[[-20  14  -3  16 -28  16 -17  -2  35]
 [  2   7   5  18 -26  -6 -12  -5  20]
 [ 21  23  15  33 -33   0 -21  -7 -21]]
->
[[ 21  23  15  33 -33   0 -21  -7 -21]
 [  2   7   5  18 -26  -6 -12  -5  20]
 [-20  14  -3  16 -28  16 -17  -2  35]]

[[  9   4  21  14  22 -13   2  -1  -5   8  10  -1]
 [ 19  13 -34 -27 -30   7   6   5 -20  16 -16   7]
 [ 17   0 -17   6  -3  -7  -4 -20 -25  11 -15 -10]
 [ -3   6  -9  11  19  32   7  18  -3   2  -3  29]]
->
[[  9   4  21  14  22 -13   2  -1  -5   8  10  -1]
 [ -3   6  -9  11  19  32   7  18  -3   2  -3  29]
 [ 17   0 -17   6  -3  -7  -4 -20 -25  11 -15 -10]
 [ 19  13 -34 -27 -30   7   6   5 -20  16 -16   7]]

[[28 26 29 28  1 24 20]
 [35 -9  3  5  2  9 20]
 [29 38 26 37 10 27 25]
 [30 22 22 22  7 24 29]]
->
[[28 26 29 28  1 24 20]
 [29 38 26 37 10 27 25]
 [30 22 22 22  7 24 29]
 [35 -9  3  5  2  9 20]]

[[-18  36   6 -15  -8  17  34  -2  -2   0]
 [  3  14  20  -6  -2 -20  -6  -7 -21   7]
 [ -3  18   3  21   3   3   7 -11 -21   7]
 [  9 -19 -14   2   6   7  -4   3  10  -2]
 [-14  16  -5   9  10  12  13   3  11   6]
 [ -3   4 -13  14  10  16  13   0   7   7]
 [ -5 -10   0 -12   5   7  -5  17  18   8]
 [ -3 -14 -22  -4   7  15   9  11  25  -5]]
->
[[  3  14  20  -6  -2 -20  -6  -7 -21   7]
 [-18  36   6 -15  -8  17  34  -2  -2   0]
 [ -3  18   3  21   3   3   7 -11 -21   7]
 [ -5 -10   0 -12   5   7  -5  17  18   8]
 [-14  16  -5   9  10  12  13   3  11   6]
 [ -3   4 -13  14  10  16  13   0   7   7]
 [  9 -19 -14   2   6   7  -4   3  10  -2]
 [ -3 -14 -22  -4   7  15   9  11  25  -5]]

[[ 20  12 -14 -20  29  29]
 [ 36  -3 -23  -1  19  13]
 [ 11 -12 -16   2   3  -8]]
->
[[ 20  12 -14 -20  29  29]
 [ 11 -12 -16   2   3  -8]
 [ 36  -3 -23  -1  19  13]]

[[ -3   3   0  -3   0]
 [-36  -4   1   4   8]
 [  6  -1  -1   1  -2]]
->
[[-36  -4   1   4   8]
 [ -3   3   0  -3   0]
 [  6  -1  -1   1  -2]]

[[-17 -29  -5  -3]
 [ -8 -29  -2  -2]
 [ 12 -19 -19 -20]]
->
[[ -8 -29  -2  -2]
 [-17 -29  -5  -3]
 [ 12 -19 -19 -20]]
